Families of rows that turns and mirrors carry onto each other, the same ones carrying the whole set onto itself: the rest of each named row's family, in list order:
4 families of 8 rows:
tor: [ 16  10  -1 -23  -9  14  13 -24 -51  30   2  -7]
Kotez: [ -6  14  -2 -31 -21  -5  18   2 -19  20   2  -4]
Lagu: [  9  18  14 -31 -39 -12  11  -7 -44  15 -16  -7]
gaf: [ 15  27  16 -31 -38   9  18 -13   2   4 -17 -11]
Gonul: [ 24  13  20  18  -5   1   4 -21 -42 -18  27 -18]
zazup: [ 21  26  16 -29 -48  12  -3  -9 -31  22  16 -16]
safiz: [ 19  19  20  21   2  18 -18  -3 -15 -16   0 -33]
mosi: [ 11   2  33 -17 -36  23 -38 -24 -14  -2   7  -8]
nal: [ 19  10   5   5   0  17  22 -10  -9 -30  -2 -17]
Kir: [-12  23  24 -22 -16   4 -14 -19  11   5  -7  -9]
Zose: [  2  20  42 -15 -25  -1 -27 -29 -16  -6 -26 -10]
fesom: [ 18 -13  -5   8  -1   3   8  -6 -44  22  10  -5]
Zodag: [  1  19   3   2  17   1  19 -20 -17   2  16 -14]
Poz: [ 21  10  12 -14 -39 -10  14 -13 -50  16  20  -5]
Tagor: [  6 -10  22 -13 -17  18  -8 -27   7 -16 -17   3]
Nusul: [ 18  16  33  -8 -33  -1 -15 -33  -9  30 -16  -6]
mal: [ 21  41  17 -12 -29   2   2  -6 -19  32  -2 -26]
tonik: [ 10  33  22 -37 -34  21 -13 -12 -20  14 -17 -22]
zur: [ 25   5   5  -2 -10  13   9 -26 -48  13  34 -10]
nup: [-10  -6   6  -5   0  11 -10   6  -6 -25   0  -9]
Rupak: [ 10  -9  31   2 -31   8 -30  -8 -27 -30   7  -9]
pilig: [  4 -13  20 -11 -31  11 -35  -8 -11  13 -17  -3]
Tavar: [  8  -4  19   7  -4   5 -12  -2 -38 -36 -14 -15]
bufa: [ 14  26  39 -18 -50  -3 -20 -24 -19   6   5 -11]
zor: [ 28  13  -1  -6 -30  -3  23   9 -40  17  -3 -17]
vebik: [ 20  17   5   4  13  27   4 -10 -41 -18   4 -31]
doruf: [ 26   1  16  28   9   7   1 -31 -29   1   3 -14]
rono: [ 19  -2  20   4 -30  12 -22  13 -14 -22 -20 -19]
Dipu: [ 23   4  17   8 -11  29 -17  -6 -31 -29  22 -24]
tup: [ 17   1  -1 -13 -11   4  36 -28 -20  13   1   5]
moli: [  4  -9  21 -12  -7  32 -34 -20 -21 -13 -16  -9]
sosen: [ 18  20  13   7   6  -7  20 -30 -50   2   2 -13]

Same family as safiz: fesom, Nusul, mal, pilig, zor, doruf, rono
Same family as tonik: tor, Lagu, Zose, Tavar, vebik, moli, sosen

